Turns, then the turns between two rows, first turn first; the first pair answered:
turn Gil:
21.0, 20.5, 27.4, -16.0, -10.5, 14.1, -22.9, 12.0, -23.9, 3.8, 7.2, 0.2, -40.1, 21.3 => 16.0, 16.1, 31.4, -11.2, -19.6, 2.8, -35.7, -6.0, -3.6, -9.0, 2.8, 6.7, -45.5, 10.1
-18.4, -4.4, -9.0, 26.2, 17.6, 17.3, 2.3, -1.7, -16.0, -13.1, 13.6, 3.5, 5.0, -3.4 => -18.5, 2.6, -5.2, 28.6, 19.0, 15.0, -6.5, 2.4, -12.0, -6.5, 13.4, 1.8, 0.2, -8.8
12.5, -17.2, -11.2, 4.0, 6.7, 11.2, 24.1, 5.5, 2.8, -9.8, -11.1, -11.7, 14.7, 13.4 => 7.9, 6.7, -5.2, 12.8, 22.1, 5.9, 3.6, 26.8, 8.3, 14.6, -3.1, -17.8, 9.8, 4.4
-4.9, 14.0, -20.1, -7.0, 3.4, -27.1, 22.8, -5.8, 30.4, 1.1, -21.9, -1.3, 13.4, -0.1 => -2.6, 11.1, -24.0, -13.6, 5.3, -22.6, 30.4, -1.3, 20.3, 2.7, -20.0, -3.9, 16.8, 3.8
turn seze:
-5.0, -20.7, -21.6, 10.0, 31.2, 3.1, 27.0, -15.2, -11.5, -6.7, 22.5, -5.8, 19.3, -5.5 => -18.5, -0.6, -1.6, 22.7, 30.8, 10.8, -11.2, -14.5, -10.8, -6.7, 34.0, 14.0, -15.3, -11.2
-3.9, 3.6, 8.7, -15.1, -9.8, 3.3, -13.6, -13.1, -26.2, -11.3, 17.9, 8.9, -11.5, 0.4 => -5.9, 25.6, 8.2, -12.2, -1.1, -16.3, -17.6, 14.7, -9.2, 14.0, 3.1, -9.0, 8.3, -1.0
-22.4, 3.2, 10.0, 9.3, -13.5, -14.8, -24.1, -0.6, 39.4, -1.9, -20.8, 14.4, 12.2, -1.5 => -16.4, -17.9, -8.9, -0.3, -16.4, -14.5, 5.5, -12.0, 34.3, -10.1, -25.2, 8.2, 30.1, 1.2
-35.9, 17.5, 18.1, 16.9, -12.3, -24.2, -6.7, 1.5, 24.1, -0.9, 2.3, -15.3, -7.7, -13.6 => -25.4, -1.5, 0.1, 3.8, -11.7, -26.1, 27.2, -6.6, 19.3, -10.5, -6.3, -27.5, 16.8, -5.2
turn moku:
39.3, -2.6, -4.5, -46.3, -23.6, -5.9, 1.8, 12.2, -27.4, -2.4, 2.7, -19.1, 5.2, 18.5 => 10.3, 8.3, 0.0, -11.7, 1.0, 39.6, -8.7, 30.6, -41.9, -7.0, 10.0, 5.1, -9.2, 31.3
-14.5, -10.2, 5.1, 24.0, 0.3, 25.6, -14.7, 1.0, 16.7, -11.4, -9.5, 23.4, -0.6, 3.9 => 5.0, -21.7, -5.6, 14.5, 8.8, 1.6, -5.5, -25.0, 26.0, -5.8, 6.2, 3.5, 5.5, -19.3
3.9, 27.9, 11.2, -15.5, -26.1, -34.2, 11.8, 20.6, 0.9, 27.3, -29.6, 0.6, 19.2, -0.9 => -27.1, 39.0, 12.1, 24.7, 12.8, 14.6, -0.3, 33.4, -12.2, 22.8, -11.0, 19.9, 8.4, -1.5
0.4, 12.6, 8.7, -2.5, 14.7, 43.6, 7.5, 13.3, -35.8, -3.3, 1.7, 0.3, -0.5, 32.6 => 20.2, -5.7, -8.7, -5.3, 40.0, 18.8, 15.8, -19.7, -24.4, 5.6, 26.2, -26.7, 6.6, -3.5
Now pairs of rows:
Each pair is 2 to 4 turns apart.
-21.5, -24.9, -5.3, 30.8, 26.9, 19.2, 11.3, 12.5, -24.3, -29.3, -2.9, 23.0, 9.2, 5.3 => -33.2, -12.4, 7.3, 41.0, 21.4, 9.0, -12.6, 11.0, -4.8, -26.2, -4.0, 30.1, -5.0, 0.7 | seze, Gil
17.1, -36.9, -12.3, -21.3, -4.4, -16.1, 16.7, -54.2, -6.3, -16.1, 32.4, -2.6, -11.6, -16.6 => 6.1, -32.1, 0.7, -16.4, -24.5, -11.9, -2.5, -57.7, 0.1, -29.9, 25.0, 15.9, -29.1, -10.8 | seze, Gil
6.3, -1.2, 3.2, -11.4, -3.8, -10.6, 11.4, -7.6, -4.8, 11.4, 0.5, -12.6, -8.8, 3.1 => 3.2, -1.9, 2.5, -10.8, -7.0, -1.9, 18.3, -0.2, -9.5, 7.0, -8.6, -9.2, -7.0, 14.6 | seze, moku, seze, seze
-14.6, 5.7, -8.3, -2.5, -0.9, 34.1, 19.4, 41.4, -26.0, -1.8, -20.9, 17.5, 17.2, 37.6 => -6.6, 9.4, -13.2, 22.5, 44.6, -6.5, -11.4, 7.8, 13.0, 29.8, 22.5, -16.2, 9.6, -32.3 | Gil, moku
6.4, 18.1, -7.7, -15.9, 16.0, -19.0, 8.6, -1.6, 17.1, 11.4, 5.3, -17.0, 12.7, -9.8 => 8.0, 4.0, -12.1, -20.4, 5.2, -13.9, 21.7, -16.9, 18.2, -7.3, -1.0, -9.8, 13.4, -6.3 | Gil, Gil
-0.9, 1.1, -11.4, 14.6, -7.0, -12.3, -16.1, 4.6, 13.4, 1.1, 2.9, -9.6, 1.0, -15.7 => -9.4, 7.8, -7.1, 20.9, -8.0, 0.6, -17.4, 11.0, 11.1, -0.7, 0.0, 2.9, -3.3, -7.5 | moku, moku
-28.8, -6.1, -21.4, 10.1, 2.2, 39.6, 33.2, 16.4, -5.6, -27.9, -0.9, 5.8, 1.5, 36.2 => -23.6, 8.3, -15.8, 30.7, 32.8, -7.9, -7.4, -4.3, 42.2, 3.9, 32.1, -23.5, -6.0, -23.6 | moku, Gil, Gil
10.8, 15.5, 8.0, -14.3, 2.5, 4.1, 23.4, 36.8, -33.1, 26.1, -13.5, -14.0, -5.4, 30.2 => 26.9, 1.4, -5.5, -12.7, 21.7, -17.0, 30.8, 10.1, -23.3, 35.6, 11.1, -37.0, 0.4, 1.8 | moku, moku
-6.4, 10.5, -13.4, 0.4, 2.7, -9.2, 19.7, 42.3, 21.9, 21.7, -32.8, -15.3, 43.1, 18.6 => -10.9, -10.0, -8.6, 6.8, -19.0, -17.0, 12.9, 8.6, 46.3, -4.3, -42.4, -3.5, 41.1, 9.5 | Gil, Gil
18.0, 3.3, -22.5, -28.5, 6.1, 6.8, -3.7, 45.3, -19.7, 39.0, 12.0, -20.0, -31.4, 28.6 => 7.1, -14.0, -39.2, -11.7, 0.6, -32.5, 0.4, 26.2, 45.0, 29.7, -13.2, -33.5, 6.4, 2.5 | Gil, moku, seze, Gil
16.5, 37.7, 12.3, -0.9, 1.7, 3.0, -14.3, 32.9, -24.9, 34.9, 6.8, -7.5, -26.6, 12.3 => 29.3, 0.0, -6.0, -17.1, -13.1, 19.2, 29.6, 11.6, -48.1, 1.7, 0.4, -1.3, -13.4, 33.3 | Gil, Gil, Gil
8.1, 25.5, -14.6, -14.9, 10.9, -29.0, 4.6, 17.4, 4.8, 26.4, 14.7, -36.6, 13.9, -5.7 => 6.2, -10.8, -20.7, -16.0, -16.3, -35.4, 11.9, -34.3, 19.3, -16.0, 10.8, -18.8, 9.2, -14.6 | Gil, seze
-0.7, 29.7, -12.4, 0.3, 13.9, 10.8, -17.4, 41.1, -19.5, -3.1, 2.9, -13.1, 19.9, 4.1 => 1.9, 8.9, -10.5, -0.4, 8.2, 26.5, -21.0, 3.0, -38.3, -28.8, 27.2, 8.0, -4.6, -3.9 | seze, moku, seze
-14.9, -10.9, 2.7, 6.5, -19.2, 4.0, -17.6, -18.1, -15.0, -11.9, -2.4, 4.8, 5.4, -1.4 => -19.7, -11.4, -3.4, 15.0, -8.8, 13.3, -11.6, -6.2, -16.6, -9.3, -7.6, 4.9, 18.3, 6.7 | seze, seze, moku, seze
18.2, 9.3, 3.2, -24.3, -10.3, -12.1, -8.9, -4.2, -18.5, 10.3, 10.6, -7.6, -14.7, 2.7 => -4.4, 20.8, 2.8, -7.5, -7.7, -11.0, -7.7, 24.9, -1.2, 18.4, -13.7, -5.5, 4.8, 13.6 | Gil, Gil, moku, seze
11.8, -2.4, 5.7, -5.9, -19.4, -27.3, -10.8, -23.6, 9.4, -5.0, -3.6, 3.5, -3.0, -8.7 => -19.9, 11.2, -5.1, 27.5, 17.6, 11.8, -1.4, 13.0, 4.4, 3.0, -9.0, 6.0, 17.6, 2.5 | seze, moku, seze, moku
22.8, 6.9, 18.5, -36.0, -37.0, -25.8, 9.8, -3.7, -4.4, -12.6, 9.1, -0.4, -27.7, -4.6 => -3.1, 22.9, -0.1, -7.6, 1.2, -4.3, 28.9, 52.9, 7.6, 13.0, -12.6, -14.2, 15.9, 10.0 | seze, moku, seze
1.3, 10.1, 4.5, 19.5, 31.6, 15.9, -17.8, 36.8, -17.5, -1.3, -26.4, -0.9, 8.8, -20.2 => 31.3, -25.7, -5.2, -2.3, 18.7, -3.0, 1.1, -17.4, -20.9, -22.0, -7.6, -12.6, 4.0, -38.8 | seze, seze, moku
-8.1, 11.6, -2.0, 19.6, 15.6, 5.7, -12.0, 5.9, 11.9, 17.0, -19.4, 6.3, 11.2, -9.3 => -4.6, -10.6, -12.4, 19.0, 10.2, 3.7, 2.9, -11.9, 17.5, 1.8, -21.7, 7.6, 14.7, -13.2 | seze, Gil, Gil, Gil
13.2, 18.8, 3.9, -31.0, -23.8, -5.0, 10.4, 19.6, -27.6, -2.7, -21.7, 3.9, 0.6, 18.2 => 0.7, 27.5, 7.0, 7.3, 25.6, 18.9, -18.5, 10.1, -29.0, 9.8, 20.5, 4.0, -19.4, -12.3 | seze, Gil, moku
-14.1, -5.9, -4.7, 22.1, 4.5, -7.5, -25.7, -23.0, 3.0, -11.8, -10.5, -7.9, -9.7, -16.1 => -4.7, -19.8, -16.6, 16.5, 2.8, -11.5, -3.5, -24.9, 3.3, -16.2, -14.0, -15.6, 8.3, -10.0 | seze, seze
-6.8, 18.6, 18.4, -9.2, -20.5, -27.9, -29.4, -1.5, 25.9, 1.5, -14.4, 17.7, -15.8, -11.5 => 12.4, 2.7, -5.0, -35.4, -3.3, 5.3, 24.5, 20.4, -28.6, 4.1, -12.9, 2.5, 1.9, 22.3 | Gil, Gil
14.0, 26.2, 2.3, 2.6, 51.6, 4.1, -2.0, 16.0, -14.5, 25.2, 32.5, -34.5, -4.8, -14.2 => 3.8, 8.5, -2.1, -22.1, -13.4, -12.7, 30.0, 32.5, 10.2, -6.9, -38.8, -19.6, 31.4, 29.6 | moku, Gil, moku, seze
-16.3, -7.3, -15.6, 16.4, 15.4, 34.9, 18.2, -4.6, -3.5, -29.1, -14.0, 16.9, 16.0, 17.2 => -5.8, 3.0, 3.2, 21.2, 20.5, 16.4, -20.7, -31.3, 4.5, -20.7, 19.8, 16.2, -20.6, -17.6 | moku, seze
7.6, 2.1, -17.1, -1.9, 14.1, 44.5, -6.9, 5.5, -13.5, -14.7, 16.3, 6.3, -14.5, 20.1 => 6.7, 16.5, -23.8, 2.6, 25.7, 15.7, -6.0, 32.3, 13.0, 13.0, 0.2, -16.1, 16.0, 14.9 | Gil, seze
22.1, -25.9, -18.5, -33.3, -11.0, -13.2, 42.2, -20.1, -16.0, -26.4, -6.6, -5.1, 1.6, 14.2 => 31.7, 12.9, -4.9, -40.7, -0.8, -40.0, 16.6, 18.0, -9.3, 19.5, -4.4, -29.2, -1.1, 8.5 | moku, Gil, moku, moku
-9.6, 41.5, 20.9, 7.8, -6.4, -2.9, -14.4, 40.2, 4.1, 26.7, -16.8, 11.2, 4.0, 15.1 => -9.8, -22.0, -11.4, 23.5, 3.3, -13.5, 9.6, -35.3, 41.2, -15.1, 0.7, 6.2, 23.7, -23.4 | moku, Gil, seze, seze
2.1, 17.1, 15.8, 9.7, 10.9, -10.9, -12.3, -3.1, 35.2, 13.6, 6.9, -7.4, 6.6, -0.5 => 14.0, -3.1, -1.4, -3.8, 17.3, -1.5, 24.5, -4.3, 15.5, 13.6, 4.7, -19.6, 24.8, 8.7 | seze, Gil
6.3, 19.4, -3.7, -1.1, 26.9, 2.3, 3.8, 37.6, -2.6, 40.3, 2.9, -19.7, 4.1, 8.9 => -17.8, -5.4, -0.3, 5.4, -19.1, -0.2, 14.8, 19.4, 26.6, -8.1, -37.4, 14.4, 14.7, 24.3 | Gil, seze, moku
10.5, -2.7, 13.9, -24.9, -50.6, 0.2, -12.8, -7.5, -1.1, -28.3, 18.0, -8.9, -25.5, -18.7 => -18.2, 30.4, 20.2, 4.5, -21.7, 19.6, -33.1, 37.4, 6.7, -5.1, 11.9, -6.5, -20.6, -13.4 | seze, moku
-5.2, 2.4, -3.5, 10.3, 9.9, -24.7, -29.9, 3.2, 26.2, -3.8, 8.8, -12.8, 9.7, -33.0 => 13.0, -20.5, -25.8, -14.1, 16.0, 4.6, 20.3, 9.8, -17.7, -15.3, 8.0, -19.2, 25.1, -6.6 | Gil, Gil
1.8, 35.3, 8.3, -1.0, -12.2, -23.3, -2.9, 43.1, 18.1, 30.3, -28.6, -1.6, 10.9, 18.3 => 12.2, 17.2, -10.0, 12.6, 27.1, -31.9, 2.9, 11.6, 27.5, 39.0, 7.6, -25.7, 16.9, -23.3 | moku, moku
-20.3, 6.8, 10.2, 28.8, 23.4, 26.8, -6.2, 3.9, 1.7, -18.0, 2.8, 17.9, -18.9, -4.6 => -19.0, 17.2, 23.4, 16.7, 2.4, 16.4, -16.1, 9.2, 5.8, -18.1, -9.0, 23.5, -25.3, 1.9 | moku, seze, moku, moku
-10.3, 27.3, 8.1, 1.6, -9.3, -21.7, 1.3, 18.1, 21.3, 19.8, -15.3, -4.0, 15.1, 6.0 => 1.4, -16.0, -18.2, 1.6, 11.2, -6.4, 33.9, -26.3, 7.8, -4.2, 12.2, -10.0, 16.6, -9.7 | moku, moku, seze
14.1, -19.2, -0.8, -20.3, -30.0, -22.4, 14.6, -16.4, 2.0, -15.5, -15.8, 6.5, -1.0, 4.9 => -4.0, -22.1, -12.7, 18.5, 22.7, 12.4, 9.9, -26.9, -2.3, -13.6, 22.2, 7.4, -7.8, -19.8 | moku, moku
-2.6, -43.5, -22.2, -20.7, -13.9, 4.2, 34.1, -18.6, -1.8, -9.3, -7.4, -31.7, 36.8, 3.8 => -29.3, -34.0, -19.7, 13.3, 12.3, 47.5, 24.4, -3.4, -14.0, -12.3, 4.5, -12.9, 24.2, 7.4 | moku, moku
-6.7, 37.3, -3.9, -3.5, 35.4, 0.6, -0.5, -13.1, 9.1, 11.6, 13.0, -2.7, -2.1, -13.6 => -2.6, 16.3, -5.5, -27.4, -5.6, -6.7, 24.5, -18.7, 16.2, -16.8, -23.0, 5.5, 14.4, 12.5 | Gil, seze, moku, Gil
-6.6, 16.9, 3.0, -9.3, -21.6, -10.2, -2.9, 22.0, 0.8, 7.8, -31.2, 10.5, 10.8, 28.2 => -18.8, 1.1, -21.8, 22.0, 32.2, 18.4, 15.9, 11.6, -4.9, 8.9, -2.7, -0.8, 24.4, 6.4 | moku, seze
10.4, -11.9, 11.3, 13.0, 14.1, -14.0, -9.9, -26.3, 3.2, -1.4, 30.0, 7.3, -16.4, -26.6 => -3.9, 16.4, 13.7, 8.5, -3.6, -15.3, 1.8, 36.1, 12.2, 13.3, -23.7, 5.7, 17.6, 11.0 | moku, moku, seze
19.9, 19.1, 7.9, -10.2, 7.7, -10.5, -17.4, 1.1, -21.8, 19.1, 30.9, -15.0, -18.8, -13.0 => 29.6, 11.4, 2.2, -30.7, -12.7, -20.8, 9.9, 12.2, -19.9, 17.3, 4.7, -21.8, 3.9, 5.3 | moku, seze
-13.0, 3.1, 1.9, 25.7, 3.9, -8.8, -36.1, -1.1, 21.8, 12.9, 13.6, 10.2, -12.3, -16.1 => 21.1, -24.2, -20.0, -24.6, -11.9, -4.8, 22.7, 5.9, -18.1, 9.2, 2.1, -9.9, 11.0, 11.2 | seze, seze, Gil, moku
10.8, -14.5, -21.0, -2.4, -2.8, 12.4, 20.8, 7.7, -13.3, 9.9, -10.2, -12.1, 29.1, 8.2 => 17.1, 12.1, 9.3, -2.0, -14.9, -11.2, -29.6, -5.3, -2.5, 23.3, 8.5, -5.3, -12.1, -14.1 | seze, moku, seze, moku
-1.0, 21.8, 10.0, -13.5, -21.9, -9.8, -0.6, 37.7, -2.5, 17.8, -30.8, 1.1, 9.3, 24.7 => -33.1, 2.6, -0.4, 35.2, 15.4, 32.4, -5.9, 7.1, -0.7, -10.6, -1.9, 24.1, -5.6, 3.3 | Gil, Gil, moku
10.1, 3.7, 12.8, -31.2, -34.4, -16.2, 17.8, -18.9, -9.5, -21.6, 21.5, 7.2, -7.0, -12.3 => 4.8, 7.2, 16.9, -29.7, -43.1, -15.7, 10.8, -10.2, -3.3, -22.6, 13.8, 11.4, -9.9, -7.7 | seze, Gil
-1.1, -3.4, 15.4, 25.3, -8.7, 40.0, -26.0, -14.9, 11.4, -17.9, 32.6, 15.7, -1.7, -13.5 => 35.9, 7.7, 3.8, -7.0, 5.1, 19.7, 0.4, 7.3, -14.8, 22.1, 37.6, -27.1, 16.6, -10.6 | moku, Gil, Gil
21.8, -13.6, -10.9, -15.6, 1.5, -8.9, 27.2, -17.3, -8.0, -2.7, 4.9, -8.1, 9.2, -17.4 => 16.5, 8.2, 12.6, -16.7, -18.7, -12.1, -9.0, -15.4, -9.4, -3.1, 5.9, 10.0, -24.4, -16.3 | seze, moku
